Each row has a name. Each question is about the rows just above it.

zik: 34 175 91 87 138 84 64 161 179 92 130 143 183 100 192 197 139 142 107 105 158 117 92 108 111 92 149 208 100 93 166 183 109 186 152 143 185 211 84 143 56 155
dola: 53 167 93 71 168 110 80 188 210 78 125 134 173 112 192 189 103 128 94 82 167 151 120 100 150 128 121 197 115 93 164 145 125 145 165 144 207 203 88 133 45 134
zas: 53 174 88 82 148 102 75 164 191 93 121 134 175 106 186 185 126 133 106 107 160 131 97 110 124 110 146 196 107 101 162 166 112 159 152 139 189 199 101 132 65 144
Kemi: 46 166 89 80 152 98 79 178 191 86 125 144 177 108 185 178 129 138 103 100 177 132 99 109 134 106 141 209 104 102 175 168 102 167 168 138 190 209 107 139 65 146
Rez: 26 167 90 73 137 77 69 173 168 96 123 146 179 97 195 189 133 138 97 102 183 131 87 110 118 86 137 207 103 97 194 182 91 195 172 143 186 216 90 133 56 162
Tuf: 16 189 86 48 143 87 58 179 199 82 131 141 196 83 201 191 134 142 82 101 190 140 87 105 131 96 124 221 107 85 206 178 98 169 181 143 196 222 70 134 191 145
bos: 46 145 98 102 146 81 84 174 162 95 123 152 166 118 184 182 130 139 114 95 172 122 101 110 121 92 147 202 101 105 169 176 98 198 164 141 182 209 110 142 73 164
gik: 31 179 91 81 140 86 62 166 185 88 132 142 187 98 194 197 137 143 102 103 162 121 94 106 116 95 144 211 101 90 170 181 110 181 156 144 189 212 80 143 51 151
lop: 32 190 84 68 147 103 67 176 214 73 138 148 200 93 185 174 152 152 98 111 184 121 90 109 134 103 146 236 97 94 182 181 102 154 173 134 190 219 99 152 61 133
zal: 52 158 91 84 153 98 85 179 185 89 120 145 170 113 183 174 126 135 106 99 179 134 100 111 135 107 142 203 105 106 175 165 99 169 170 137 188 206 116 136 71 149
san: 22 168 98 75 151 84 66 188 192 75 139 153 190 101 196 194 131 147 94 83 180 129 107 100 134 97 127 224 104 85 184 175 109 184 176 146 196 223 74 151 41 149
kemed: 43 173 84 68 147 98 77 175 192 89 121 141 179 100 186 173 132 136 98 108 187 136 89 112 222 103 141 209 104 104 188 171 93 163 174 136 189 210 111 131 67 146
Whose row is 34 175 91 87 138 84 64 161 179 92 130 143 183 100 192 197 139 142 107 105 158 117 92 108 111 92 149 208 100 93 166 183 109 186 152 143 185 211 84 143 56 155? -> zik
Where do 32 190 84 68 147 103 67 176 214 73 138 148 200 93 185 174 152 152 98 111 184 121 90 109 134 103 146 236 97 94 182 181 102 154 173 134 190 219 99 152 61 133 appear? -> lop

ralik: 164 189 189 125 129 78 172 115 112 163
zot: 69 69 87 141 139 144 106 130 173 157
tevub: 175 201 183 112 131 65 101 109 94 165
lufe: 38 40 54 173 161 113 133 187 185 117
famef: 69 81 97 69 139 197 109 168 161 140
Marav: 177 181 173 125 147 87 125 134 114 130
mato: 114 108 101 143 61 135 86 135 153 104
kove: 109 101 93 119 98 134 149 151 141 145
Muke: 177 181 173 125 147 87 125 134 111 146
The one value in Muke and kove: -> 134
The one value in mato and tevub: -> 101
The one value in lufe and zot: -> 173
Which value is in both kove and Marav? -> 134
Which value is in both tevub and famef? -> 109
Which value is in both mato and Marav? -> 114

Tet: 88 104 183 100 140
lod: 158 173 204 197 42
bupot: 146 112 99 198 196
Where do 158 173 204 197 42 appear? -> lod
Which row holds 88 104 183 100 140? -> Tet

kegod: 132 133 113 118 140 102 121 103 118 132 125 120 141 102 134 124 157 131 138 118 143 105 147 125 127 160 115 137 107 123 101 139 148
fel: 120 117 174 139 129 136 135 124 124 130 136 125 86 132 136 138 123 147 136 149 131 146 109 132 103 89 140 123 179 128 134 110 125
tugez: 132 133 113 118 140 131 121 103 118 106 125 120 141 102 134 124 157 131 138 118 143 105 147 125 127 118 124 137 141 123 101 139 101
120 117 174 139 129 136 135 124 124 130 136 125 86 132 136 138 123 147 136 149 131 146 109 132 103 89 140 123 179 128 134 110 125 is in which row? -> fel
132 133 113 118 140 102 121 103 118 132 125 120 141 102 134 124 157 131 138 118 143 105 147 125 127 160 115 137 107 123 101 139 148 is in which row? -> kegod

pek: 150 69 104 145 140 115 150 130 120 138
masuv: 172 70 108 148 126 79 142 142 133 121
lamag: 157 142 150 121 118 78 127 105 134 139
tobu: 123 134 122 126 132 125 121 135 135 132
zoreb: 133 136 129 134 122 129 121 134 142 122
Nud: 132 106 122 117 123 132 139 113 142 124
Bopub: 118 164 163 106 70 118 138 122 104 156
komut: 133 136 129 122 122 129 121 122 142 126
det: 145 113 126 168 137 106 128 133 117 121
Tem: 186 35 91 162 125 83 168 153 143 161
Votum: 139 141 129 93 122 120 127 147 88 152
Whose row is 133 136 129 134 122 129 121 134 142 122? -> zoreb
Shared by masuv and Bopub: -> 70
Which value is in both Bopub and lamag? -> 118
The one value in lamag and Bopub: -> 118
Which value is in both Bopub and komut? -> 122

mepi: 123 94 122 178 118 137 135 109 195 113 134 43 116 135 136 103 149 48 100 142 77 137 94 133 58 165 131 61 148 138 123 152
pode: 122 74 191 164 106 124 110 152 158 125 149 89 101 116 159 91 130 47 104 150 61 126 79 125 88 153 110 63 169 147 113 167
Vil: 124 75 107 162 93 186 135 49 202 124 129 33 114 128 66 130 143 105 112 112 118 129 149 166 125 129 124 77 122 125 146 139
nipug: 129 126 82 106 141 133 128 144 109 118 63 156 159 129 138 71 101 197 154 119 221 134 151 153 205 115 126 164 79 144 157 104
depu: 125 131 113 166 153 85 132 179 153 106 117 104 138 139 201 79 138 61 115 159 93 146 66 103 47 181 138 92 144 142 113 142
Dugi: 124 125 71 178 148 111 145 139 184 98 102 63 144 146 174 80 147 64 113 149 113 152 85 122 48 182 145 86 126 139 128 134
gimi: 123 45 191 130 73 188 105 114 149 145 138 90 96 102 67 119 114 130 124 114 124 108 151 170 199 92 95 92 135 141 142 151
Nipup: 127 133 92 141 164 83 126 206 124 103 71 143 157 136 219 36 118 111 137 155 158 147 78 118 106 171 133 126 115 155 128 121
dibef: 123 52 229 140 80 152 97 128 140 142 160 104 87 100 115 113 119 79 111 135 70 109 108 139 150 115 98 73 169 145 115 165
Whose row is 124 125 71 178 148 111 145 139 184 98 102 63 144 146 174 80 147 64 113 149 113 152 85 122 48 182 145 86 126 139 128 134? -> Dugi
123 52 229 140 80 152 97 128 140 142 160 104 87 100 115 113 119 79 111 135 70 109 108 139 150 115 98 73 169 145 115 165 is in which row? -> dibef

